Each row of T is roughly a mix of the hidden directions of one of 3 groups; some rows fit no group.
T:
[[ 0.87 -0.87 -4.64 -1.47  0.43  3.08 -2.57 -1.51 -1.80 -0.69  2.31]
 [-2.94  0.07  3.01 -2.43 -2.79 -1.81  2.45  0.98  2.70  1.96 -0.26]
 [-1.73 -0.02 -1.99 -4.24  3.50  0.02  1.06 -0.54  0.92 -3.61  0.57]
 [ 0.09 -2.42 -1.17 -0.81  4.30  2.10 -3.08  0.35  1.19 -3.23 -0.72]
 [ 0.03  2.66  1.52  3.71  0.02 -2.77  3.81 -0.44  0.72  1.12  2.34]
 [ 1.89  2.02  0.90  1.35 -4.31 -3.12  1.75 -0.96 -0.35  3.14  0.49]
 [-2.09  4.03  2.36  1.71 -0.03 -3.44  1.91 -1.40  1.64 -0.02  1.90]
 [-0.63 -2.00  0.91 -2.94 -0.52 -2.59 -1.48 -3.01  2.85 -3.33  1.22]
 [-0.51  3.24 -1.48 -4.66  1.60 -1.78  2.09 -1.79  1.66 -1.10  0.91]
 [-0.13 -1.32 -3.44 -0.48  4.07  2.17 -3.65  1.47 -0.68 -0.38 -1.29]
 [-1.34  2.62 -1.87  2.36 -2.83  0.00  2.00  0.59 -4.17  1.81 -1.42]
 [ 0.09 -0.93  3.11  4.77  0.71 -1.62  2.69  1.33 -1.62  0.56 -2.11]
 [ 0.82 -0.09 -3.12  0.44  2.22  4.09  0.89  3.03 -0.88 -2.33  2.09]
 [ 0.29 -0.37 -0.40  0.52 -3.75  0.50  1.63  1.03 -3.11  4.73 -1.42]
 [ 1.05 -1.39 -3.77 -3.00 -0.67  2.70 -3.47  0.28 -2.17  1.24 -0.64]
 [ 0.78  2.74 -0.52  1.56 -1.08 -1.41 -1.23  4.54  4.05  0.04 -0.49]
 [ 1.46  2.69 -3.49 -0.23 -1.27 -1.84 -3.97 -0.60  2.83  1.33  0.61]
 [ 2.64  0.10 -1.33  0.32 -4.18  0.23  2.63 -0.65 -2.23  3.17  2.02]
 [ 0.18 -0.33  1.88 -0.10 -3.41 -2.85  3.95  2.73  2.19  1.10 -0.61]
 [ 0.90 -0.24 -1.83 -2.56  1.99 -1.82  3.10 -1.58 -1.33 -3.05  3.40]
 [-0.61 -2.85 -0.40  3.64 -1.66 -0.13  4.37  2.01 -1.64  1.43 -0.38]
 [ 1.11 -0.99 -0.71  2.50 -3.39 -0.32  3.16  0.66 -3.31  3.28  0.27]
 [-1.84 -1.46  2.05 -0.67  0.26  0.40  4.70  2.60 -2.55 -0.17  2.64]
 [ 3.54 -1.72 -2.73  3.57 -0.21 -1.23 -0.77 -0.67 -3.56 -1.28  0.37]
 [-0.96  0.44  2.12  2.31  1.94  2.38 -0.66  5.10  0.12 -2.00 -1.39]
 [-5.46  1.64 -2.54 -1.47  0.92 -0.92 -1.07 -0.06  2.26 -0.92  1.69]
 [-0.66 -2.26 -1.50 -1.64 -1.13  2.37 -4.21  2.14  0.78 -3.41  0.93]
 [ 3.84 -1.22 -0.26  0.03  1.90 -1.78  2.29 -0.76 -1.83 -1.84  4.14]
 [-3.48 -1.49 -1.25 -0.24  2.82  3.73  0.09  1.97 -2.25 -2.32 -0.80]
 [ 0.37  1.26  2.33  1.44 -1.77 -2.48  4.44  0.95  0.14  3.35 -1.57]
 [ 1.40 -0.87 -4.10 -2.25 -3.95 -0.59 -1.12 -1.86 -0.27  2.24  1.56]
 [-0.24  1.69  3.02  1.48 -2.29 -3.35  0.58  2.33  2.50  2.05 -2.42]
 [-0.57  3.07 -3.96 -1.65 -1.10 -1.43 -1.36 -3.85  1.29 -0.74 -1.58]
 [-1.03  1.87  4.42  1.56  1.14 -3.52 -0.73 -0.45  2.37  0.01 -2.49]
 [-0.14  0.38  0.00  2.32 -0.56  3.28  0.56  5.33 -2.00  1.34 -1.30]
 [ 0.41 -0.38 -0.69 -2.55 -0.96 -3.59 -0.68 -5.04  2.06 -0.33  1.23]
 [ 2.50 -1.10 -2.35  2.44 -1.94  0.73  2.79  1.00 -2.88  3.30  1.25]
 [ 4.21 -2.66  0.90  3.35 -0.22 -1.55 -2.98  1.17  0.54  0.77 -1.53]
 [-1.23 -0.37  2.97  1.31 -0.19  0.79 -0.44  5.50  1.57 -2.13 -1.57]
 [-0.92 -3.91 -3.35 -2.88 -0.92  3.16 -1.64  1.24 -0.53 -0.48 -1.24]
 [-0.21 -3.67 -2.36 -3.68 -3.38  2.80 -0.34  0.50 -0.42 -0.16 -0.55]
 [ 4.30 -1.71 -0.20  3.57 -0.87 -1.94  0.95  0.22 -3.16  0.10  1.76]
 [-0.81 -4.28 -0.26 -2.64 -1.91  2.13  0.89 -1.92 -3.59 -0.40  1.01]
 [ 4.84 -0.15  1.69  1.81 -1.94 -3.77 -0.11 -0.02  0.71  2.12  0.49]
 [ 0.07  3.01  2.41  1.58  1.86 -3.67 -0.13  0.16  4.13 -0.75 -0.95]
 [-2.76 -0.18 -0.59  2.75 -0.25  4.25  0.32  1.19 -4.18  0.25 -0.18]
 [ 0.61 -0.03  3.28  3.78 -2.28  2.83 -1.35  0.18 -0.57  3.23  1.24]
 [-2.25  1.25  3.12  0.98  0.50 -0.27  2.66  0.12  4.91 -1.70 -1.05]
 [ 3.65 -0.68 -2.66 -0.35  4.20 -1.45 -1.54  0.53 -0.46 -2.78 -1.22]
 [-2.24  4.96 -1.09 -0.43  2.01 -2.14 -2.84 -1.40  0.68  0.59  1.56]
 [ 1.00  1.66  2.28  3.39 -2.23 -2.29  2.25 -0.41 -2.96  2.85 -0.30]
 [ 0.39  3.24  1.72 -2.57 -0.38  1.31 -1.43 -3.20 -0.33 -0.19  4.28]
 [-2.05 -3.63 -2.53 -1.82 -3.66  1.87  0.15  1.20 -2.12  1.10 -1.28]
 [ 0.10  2.05  2.74  1.06 -1.26 -4.35  1.45  0.94  3.51  1.34 -1.55]
 [ 1.49  1.20 -3.36 -1.66  0.98 -2.03 -1.27 -3.08  3.14 -1.56  2.56]
 [ 1.95 -1.20 -3.16 -0.59  2.21 -2.77  2.34  0.72 -2.98 -3.09  0.43]
 [-3.74  0.06  0.11  1.05 -4.73  1.66 -0.15 -3.13  0.24  1.16  1.17]
 [ 0.46 -3.91 -1.71  2.96  2.39  1.75  0.69  2.93 -1.79  0.34 -2.10]
 [-2.80 -3.31 -0.61 -0.39  1.24  0.27  2.74  3.29 -2.89 -2.24 -0.38]
 [-1.24  1.89  4.55  2.39  1.79 -1.91 -0.76  1.62  1.99 -0.45 -2.65]
 [-0.66  3.95  1.80 -2.47  1.56 -1.45 -3.34 -2.29  1.97 -1.55  0.42]
 [-3.16 -2.49 -1.37 -0.71  3.38  1.37 -2.39  1.73  1.20 -2.41 -2.23]
 [-1.09 -2.63 -4.55 -2.13  0.58  2.79 -2.77  1.39 -0.97  0.23 -0.85]
 [ 0.64 -1.75 -3.55 -0.74 -1.72  4.00  0.04  1.31 -3.60  1.15  1.13]
 [-2.08 -3.43  0.55 -0.69 -4.74  0.47  1.52  0.81 -2.26  0.71 -2.16]
 [ 5.04  3.52  1.27  1.56  0.88 -1.04  0.01 -1.60 -0.86  1.70  1.70]
 [ 0.81 -1.65 -2.82 -1.00 -3.78  1.82  1.89  1.00 -2.97  2.98  0.77]
 [ 1.72  0.74 -0.70  0.35  4.31  3.98 -2.10 -1.30 -0.70 -1.75  2.14]
 [-2.13  2.12 -3.10 -3.02  2.91  1.57 -1.41 -1.64  1.13 -2.46 -1.45]
 [-3.11  0.89  1.00  0.30 -1.72  2.29  3.80  0.01 -2.99  0.91  2.97]
 [ 3.18 -4.30 -1.32  0.02 -1.27  2.75  3.30  1.24  0.51 -0.32  0.70]
 [-2.04  0.39 -1.08 -1.57  4.26  0.73 -3.89  0.32  2.00 -2.46 -0.95]
 [ 1.34 -0.11 -4.89 -0.84  1.42 -2.09 -0.71 -2.43 -0.94 -3.54 -0.45]
 [-2.35 -0.23 -0.86 -2.08  3.72  0.78 -2.73  0.30  3.17 -3.17 -0.31]
 [ 0.50 -1.30 -3.57 -1.90  1.69  2.34 -2.14 -3.19 -1.57 -1.77  2.42]
 [-0.60  0.23 -1.29 -0.60  0.55 -1.24 -2.67  2.04  1.99  0.18 -5.76]
 [-0.20 -1.08 -1.15  4.66 -1.51  1.73 -1.08  1.48 -3.94  0.86 -1.91]
 [ 1.71  4.12  2.08 -0.16  3.49 -1.45 -2.44 -1.76  1.80 -1.16  0.81]
 [-0.70  0.22  0.69  2.32  2.79  4.33 -0.10  2.26 -3.67  0.15 -1.13]
 [ 0.41  3.46  3.15 -1.64 -3.26 -2.23  0.81 -2.82  1.02  0.11  1.68]
 [ 0.04  3.37  0.87 -2.02 -1.32 -3.32  3.99  1.48 -0.19  2.30 -0.67]
 [-1.71 -1.80  0.65 -0.18 -0.48  0.17 -3.70  1.36  3.42  0.37 -4.31]
 [-0.40 -1.78  0.50 -1.84 -1.31 -1.44  2.35 -3.04  0.78 -1.74  4.86]
 [ 1.24 -0.64 -2.63 -2.68 -0.43 -2.02  1.23 -4.91  0.79 -0.09  2.50]]
Here is one row from each group, named. Which group is each of the other rows in?
[-1.27 -0.54  1.50  0.48  4.14  2.44 -2.31  0.95  0.14 -4.36  0.13]
<23>
[-1.04  0.45  4.55  0.82 -2.40  0.81  2.23  2.01 -0.03  3.64  1.22]
<75>
[ 2.45  4.65  0.91  2.40  1.22 -2.32  0.31 -1.56 -0.65  2.05  2.13]
<60>

[-3.32 -1.03 -2.01 -2.84  3.29  2.19 -0.69 -0.17  0.57 -3.45 -0.56]
<75>
[ 3.03  0.68 -0.97 -0.84  5.42  0.00  0.28  2.62 -1.50 -1.61 -0.60]
<75>
[ 0.20  0.22  0.14  1.63 -0.27  1.96  3.21  0.32 -4.37  3.93 -1.08]
<23>
[ 0.73 -3.04 -0.45 -1.87 -5.42  1.45  2.26  0.08 -1.31  0.99 -0.14]
<60>
[ 2.22  1.62 -0.72  3.67  0.14  2.54  0.00 -1.18 -4.07  0.81  2.47]
<75>
[ 0.35  2.76 -0.50  3.17  3.15  2.55 -0.44  0.18 -3.17  2.52 -1.32]
<23>
[-4.24 -1.46 -1.78 -1.47  2.47  3.18 -0.28  0.85 -0.98 -2.93 -0.92]
<75>
[ 1.68 -1.16 -3.05  1.14  2.41  0.02  1.54  0.03 -4.36 -2.89  1.58]
<75>
[ 0.81 -0.73 -3.83 -0.18  1.58  4.58  0.05  1.58 -2.25 -1.26  2.09]
<23>
